(in the rows, 128 means zero)
The same turns and mirrors carry the whole set onto itself, and each row onto the other rows of its family. Which rows share a family with each named row? Give them in list order.
These 40 rows form 5 families of 8 rows each.
J_223: [138 153 119 139 123 125  97 112  96 140 173 122 100 190 111 125 118 135
 136 129]
J_875: [153 143 129 154 119 134 125 186 110 152 171 140 118 171 110 136 105 125
 126 132]
J_810: [129 165 117 127 135 109 130 145  94 146 155 130  94 164 118 154 135 151
 150  99]
J_787: [156 143 105 139 117 134 117 180 113 142 170 134  98 161 109 119 109 138
 130 149]
J_743: [160 173 108 132  99 141 118 139 115 151 159 146 113 146 105 115 112 151
 105 102]
J_152: [131 167 123 132 135 126 111 150 103 134 165 135 123 164 108 156 145 150
 163 103]
J_449: [164 136 126 147 116 139 117 189 106 146 177 132 100 164 100 118 109 140
 128 122]
J_521: [130 174 134 144 131 126 140 138 112 140 140 138 117 172 111 146 114 122
 134 101]
J_516: [111 140 124 122  88 144 108 143  84 137 150 123 114 169 109 124 129 141
 130 136]
J_468: [120 169 134 143 130 124 131 133 114 126 158 140 125 159 111 164 119 134
 133 116]
J_466: [156 135 126 114 108 137 109 151  99 132 144 145 102 140  90 141 128 134
 105 101]
J_752: [137 171 128 146 126 118 135 134  92 139 148 132 118 160 103 162 111 123
 134 104]
J_641: [163 165 112 137 114 129 105 123 116 143 155 148 106 166 102 119 117 165
 110 100]
J_443: [142 162 139 144 135 124 144 152 115 130 158 142 117 161 110 159 121 124
 119 126]
J_322: [141 138 131 140 105 137  94 124  94 133 171 141 105 195 103 137 106 139
 155 118]
J_388: [149 140 116 136 116 170 113 170 122 134 160 123 101 156 105 115  99 130
 149 116]
J_683: [119 152 125 130 115 141 101 115  98 134 179 128 107 185  98 128 109 130
 142 126]
J_558: [116 139 132 145 107 155 117 138  95 141 151 121 120 193 101 132 121 157
 145 134]
J_539: [149 152 128 139 105 162 111 183 121 148 165 123 110 151  99 123  95 154
 140 110]
J_855: [141 153 112 133 117 154 112 179 112 141 171 118 107 157  97 138 102 156
 164 101]
J_846: [137 133 130 135 114 138  92 124 100 156 172 131 107 189 107 136 119 135
 149 129]
J_254: [129 156 121 129 138 111 122 138  99 123 166 128 109 157 105 159 139 139
 152 110]
J_674: [154 147 126 127  97 128 112 157 107 130 139 131  95 148  91 125 111 143
 100  94]
J_370: [166 162 113 143 103 128 112 149 111 142 152 140 108 146 105 117 125 167
 107  98]
J_115: [146 141 109 117  96 127 121 162  94 131 141 134  93 148  89 111 127 143
 111 102]
J_376: [159 142 126 127 112 156 109 171 129 134 167 124 100 150  92 137  96 152
 148 110]
J_803: [161 163 109 133 115 152 121 144 112 133 158 153 118 149  93 131 134 169
 105 104]
J_946: [156 144 117 122 101 129 112 155  90 119 144 156  98 140  99 136 122 145
 110  99]
J_597: [164 132 128 155 115 144 131 183 107 140 170 136 114 152 112 130 112 151
 124 135]
J_912: [144 151 105 138 111 166 120 166 111 137 161 112 104 145 100 125  89 137
 145 122]
J_594: [145 158 112 138 107 145 100 112 105 136 181 142 107 185  99 114 116 137
 137 123]
J_61: [122 162 140 142 127 128 129 148  97 131 162 143 117 177 101 171 116 122
 127 110]
J_326: [106 146 125 135 111 138 108 134  88 137 164 127 124 177 114 121 134 145
 143 141]
J_20: [103 153 128 138 108 141 106 130  95 133 137 119 115 174 117 129 118 148
 140 133]
J_417: [151 140 112 141 116 154 123 178 105 150 178 127  95 161 121 124 109 148
 124 139]
J_426: [138 161 119 127 137 131 123 149 106 126 160 130 100 141 108 158 129 154
 164 101]
J_32: [139 139 128 122 100 129 111 150  88 132 124 121 106 151 100 126 126 146
 105 102]
J_351: [129 146 137 135  95 144 108 143  94 138 156 116 131 190 116 136 128 156
 142 135]
J_577: [169 173 111 121 105 142 120 146 112 126 153 138 123 147 102 132 126 155
 104 101]
J_811: [131 174 115 125 130 102 124 148 105 137 147 139 111 166 106 154 134 153
 151 109]

Same family as J_846: J_752, J_388, J_558, J_946, J_417, J_577, J_811
Same family as J_152: J_223, J_743, J_115, J_376, J_597, J_61, J_20
Same family as J_254: J_449, J_468, J_683, J_539, J_674, J_370, J_326

The same turns and mirrors carry the whole set onto itself, and each row onto the other rows of its family. Which rows share a family with each named row? Give them in list order.
These 20 rows form 5 families of 4 rows each.
J_424: [149 125 125 131 145 112 122 152 129]
J_618: [149 123 110 150 131 117 131 139 124]
J_303: [105 132 125 106 110 122 115 113 122]
J_129: [133 122 151 136 155 123 126 137 140]
J_530: [141 137 141 136 147 144 144 131 134]
J_89: [124 136 126 113 120 136 152 107 120]
J_770: [133 142 108 129 113 142 139 120 122]
J_865: [119 143 147 114 135 148 137 118 135]
J_120: [107 129 116 122  97 136 133 133 124]
J_414: [102 114 127 126 108 115 113 138 128]
J_356: [119 147 127  94 121 130 122 125 125]
J_709: [125 108 118 145 119 116 123 153 128]
J_887: [120 111 127 129 129  98 106 133 129]
J_574: [119 125 137 107 136 106 105 140 130]
J_916: [131 126 111 142 109 136 142 145 122]
J_992: [147 122 122 142 139 125 151 127 122]
J_75: [128 105 135 136 144 101 127 130 130]
J_850: [104 115 140 106 125 111 127 110 126]
J_857: [150 148 118 121 133 139 138 139 123]
J_779: [110 126 157 115 143 125 120 125 139]

Same family as J_850: J_89, J_992, J_75
Same family as J_916: J_120, J_414, J_709
Same family as J_574: J_424, J_356, J_857
Same family as J_887: J_618, J_303, J_770

The same turns and mirrors carry the whole set onto itself, and each row onto the other rows of its family. Which rows share a family with each named row? Give them in list order.
These 32 rows form 4 families of 8 rows each.
J_211: [113 145 113 115 115 142 127 137 120 131 128 129 152 122 118]
J_710: [122  98 113 128 131 105  97 132 129 130  93 139 117 112 146]
J_174: [137 122 142 143 132 133 116 121 109 101 111 107 119 122 118]
J_926: [136 125 142 124 142 121 109 124 103 107 109 106 111 123 122]
J_847: [146 130 120 122 145 129 109 140 104 119 111 105 112 125 142]
J_825: [137 131 137 138 137 133 111 147  95 121 107 114 113 131 138]
J_590: [122 116 104 142 109 123 122 156 143 141 128 141 117 130 117]
J_964: [124 111 130 131 140  96  98 119 132 145  96 125 107 114 140]
J_628: [119 115 131 125 144 108 107 108 139 153 104 127 123 109 144]
J_395: [105  96 118 135 128 102  99 123 123 136 100 135 123 103 136]
J_416: [131 109 127 120 144 106 110 110 147 131 101 130 119 112 144]
J_601: [121 125 120 134 105 125 134 147 148 144 128 146 124 121 121]
J_205: [107 129 107 144 119 129 129 138 142 146 131 148 117 131 122]
J_415: [133 124 113 110 106 143 103 123 122 128 126 133 151 120 103]
J_929: [118 143 121 116 120 154 113 127 115 133 124 144 148 130 116]
J_834: [110 105 126 135 140  96 100 120 129 129  94 129 115 112 131]
J_525: [132 140 115 117  98 146 115 134 117 140 128 129 144 113 113]
J_140: [121 136 112 161 120 127 126 122 151 145 123 127 121 123 112]
J_430: [118 131 107 152 111 137 118 130 149 151 125 145 118 126 116]
J_914: [135 127 136 129 140 125  98 137  96 114  98 108 113 123 127]
J_312: [116 136 113 147 112 136 122 143 155 143 111 143 135 120 119]
J_81: [131 114 129 132 152 120 109 124 102 106 118 106 128 116 133]
J_627: [121 142 135 104 129 146 114 131 114 143 117 140 152 126 124]
J_286: [125 138 113 101 124 138 114 140 116 139 127 134 152 132 124]
J_397: [146 120 128 133 143 126  96 129  98 125 110 104 121 113 141]
J_419: [125 131 125 111 105 151 112 128 109 134 133 144 138 125 112]
J_976: [126 134 109 145 128 131 124 135 163 140 120 133 129 133 114]
J_600: [136  99 138 135 145 101 107 123 132 132 109 129 112 112 145]
J_691: [112 126 107 155 114 119 128 151 129 148 127 136 114 129 125]
J_294: [126 100 128 146 147 108  96 130 132 126  93 132 123 114 143]
J_90: [124 119 133 112 105 143 107 126 110 131 120 144 144 114 106]
J_701: [138 115 119 132 135 129 110 124 110  95 109 105 116 117 122]

Same family as J_628: J_174, J_825, J_395, J_140, J_627, J_691, J_90
Same family as J_397: J_211, J_601, J_525, J_312, J_81, J_600, J_294
Same family as J_286: J_710, J_847, J_590, J_416, J_415, J_976, J_701

The same turns and mirrors carry the whole set onto itself, and each row onto the other rows of its family. Which rows share a family with each named row? Give them in list order.
These 32 rows form 4 families of 8 rows each.
J_970: [150 112 128 113 126 122  99 128 108  99 137 118 122 122 127 136 105  87]
J_346: [138 136 131 117 119 108 111 138 113 130 133 136 131 144  98 136 138 124]
J_996: [114 130 142 139 122 113 123 120 116 108 120 143 108 142 123 127  91 137]
J_877: [117 115 113 157 124 138 121 109 139 108 132 129 117 115 138 120  88  95]
J_554: [139 144 116 134 132 120 111 133 112 113 118 160 116 118 153 124 104 111]
J_537: [139 143 133 111 126 105 104 141 108 118 128 135 129 145 112 144 134 111]
J_172: [140 139 109 139 130 122 114 144 126 110 120 161 125 120 149 121 108  97]
J_761: [144 138 117 135 127 115 108 136 114 114 113 158 125 121 154 126 112 113]
J_966: [110 142 110 148 126 126 129 125 147 126 129 152 138 143 119 146 136 128]
J_481: [144 109 133 122 126 124  97 119 108 108 138 117 114 122 128 126  93  90]
J_373: [139 129  91 133 138 137 111 125 144 123 140 138 144 124 121 137 133  83]
J_841: [114 111 133 130 122 127 113 100 129 125 147 108 125 146  98 151 120 120]
J_795: [115 113 146 143 123 114 127 115 118 109 123 138 109 133 115 141  93 137]
J_215: [110 111 124 133 125 132 124 106 142 122 153 110 121 144  95 144 119 105]
J_114: [146 112 129 113 125 111  96 110 106 103 139 123 117 129 118 132 104  89]
J_620: [113 122 150 136 113 113 115 119 111 112 125 131 106 140 126 136  94 133]
J_106: [136 135 127 111 126 110 107 134 116 126 134 140 132 150 108 152 139 122]
J_765: [131 141 126 115 122 107 116 138 107 125 127 141 136 142 105 137 137 123]
J_831: [114 108 110 157 126 145 122 103 146 117 139 134 121 121 135 129  94 105]
J_383: [103 140 111 155 125 126 128 116 147 136 128 151 128 142 119 138 122 130]
J_137: [118 106 130 129 120 137 119 100 134 131 151 110 131 135 102 148 117 106]
J_943: [139 137  92 125 127 133 103 128 136 127 141 129 138 130 131 133 136  80]
J_208: [124 109 112 152 128 141 115 105 148 111 138 127 110 121 142 137  92  93]
J_295: [140 121 100 130 131 136 103 123 139 126 147 125 142 123 123 145 138  80]
J_863: [117 113 152 133 121 107 126 118 121 106 129 138 111 129 123 135  91 130]
J_561: [115 108 122 132 118 126 118 110 142 123 147 109 130 146  94 149 126 106]
J_534: [137 145 109 139 131 112 108 144 120 104 114 160 117 130 144 126 111 111]
J_556: [108 139 108 155 125 136 134 132 148 134 125 145 130 134 128 142 126 128]
J_308: [109 143 115 162 126 124 135 131 143 133 128 142 127 136 127 146 122 129]
J_836: [117 113 108 152 134 138 120 105 141 105 133 132 117 121 150 136  95  93]
J_961: [139 136  89 135 132 139 106 125 134 129 137 129 136 135 127 136 141  86]
J_584: [147 106 124 106 127 123  96 112 113 103 138 124 118 129 122 126 110  88]

Same family as J_308: J_346, J_761, J_215, J_863, J_836, J_961, J_584
Same family as J_537: J_996, J_172, J_966, J_481, J_841, J_831, J_295
Same family as J_561: J_554, J_795, J_114, J_765, J_943, J_208, J_556

The same turns and mirrors carry the whole set onto itself, and each row onto the other rows of its family. Which rows share a family with each named row? Give them in list order.
These 40 rows form 5 families of 8 rows each.
J_74: [126 123 130 133 129 152 124 129 115 164]
J_38: [127 129  98 151 106 133 133 119 125 128]
J_593: [133 130  94 147 113 138 132 120 112 120]
J_133: [129 125 128 130 115 133 104 119 155 138]
J_403: [138 123 122 109 114 116 127 129 135 102]
J_341: [164 133 118 120 134 143 125 134 117 132]
J_155: [ 96 133 124 129 121 128 128 106 129 116]
J_130: [109 118 140 143 114 115 130 112 126 115]
J_681: [135 127 161 120 138 129 121 137 130 125]
J_379: [131 126 150 126 124 145 109 128 150 137]
J_72: [129 132 121 124 123 144 109 124 159 125]
J_890: [131 133 150 111 148 128 136 116 121 122]
J_503: [145 118 123 130 111 119 139 144 143 114]
J_805: [133 127 125 120 135 148 103 110 147 124]
J_206: [129 132 110 128 128 148 114 112 154 126]
J_267: [100 121 142 142 112 129 120 113 122 135]
J_125: [145 121 122 124 116 123 132 144 129 100]
J_985: [131 128 150 104 147 134 119 130 125 126]
J_583: [126 138 118 129 121 121 152 130  98 123]
J_317: [148 124 120 123 131 150 124 148 128 150]
J_117: [129 124 128 132 131 122 145 125  89 129]
J_12: [132 117 111 143  99 138 121 125 142 142]
J_666: [132 111 139 132 106 120 133 133 139 108]
J_138: [155 114 128 124 123 140 138 149 132 138]
J_634: [106 141 128 133 115 120 129 118 131 103]
J_62: [154 121 110 126 139 152 131 137 121 142]
J_175: [124 110 120 142 110 126 149 132 103 133]
J_336: [114 136 124 131 137 142 120 106 119 155]
J_367: [122 143 121 140 142 153 127 113 109 144]
J_608: [127 137 146 100 144 130 122 120 132 124]
J_806: [123 116 160 122 134 134 136 136 111 129]
J_892: [130 133  93 138 106 142 120 126 123 124]
J_131: [111 125 137 136 135 145 113 116 110 154]
J_670: [105 135 139 130 115 115 122 114 127 113]
J_183: [121 114  99 144 107 135 132 124 123 142]
J_213: [153 127 113 118 144 149 125 124 114 143]
J_746: [132 135 129 122 130 121 140 130  90 119]
J_269: [144 122 115 112 122 131 128 142 133 101]
J_411: [126 117 132 137 131 131 148 143  97 128]
J_29: [115 144 126 136 135 137 125 100 113 145]

Same family as J_583: J_403, J_341, J_155, J_890, J_805, J_367, J_892
Same family as J_267: J_74, J_379, J_12, J_666, J_138, J_175, J_806
Same family as J_38: J_72, J_125, J_985, J_117, J_62, J_336, J_670
Same family as J_206: J_593, J_634, J_608, J_213, J_746, J_269, J_29

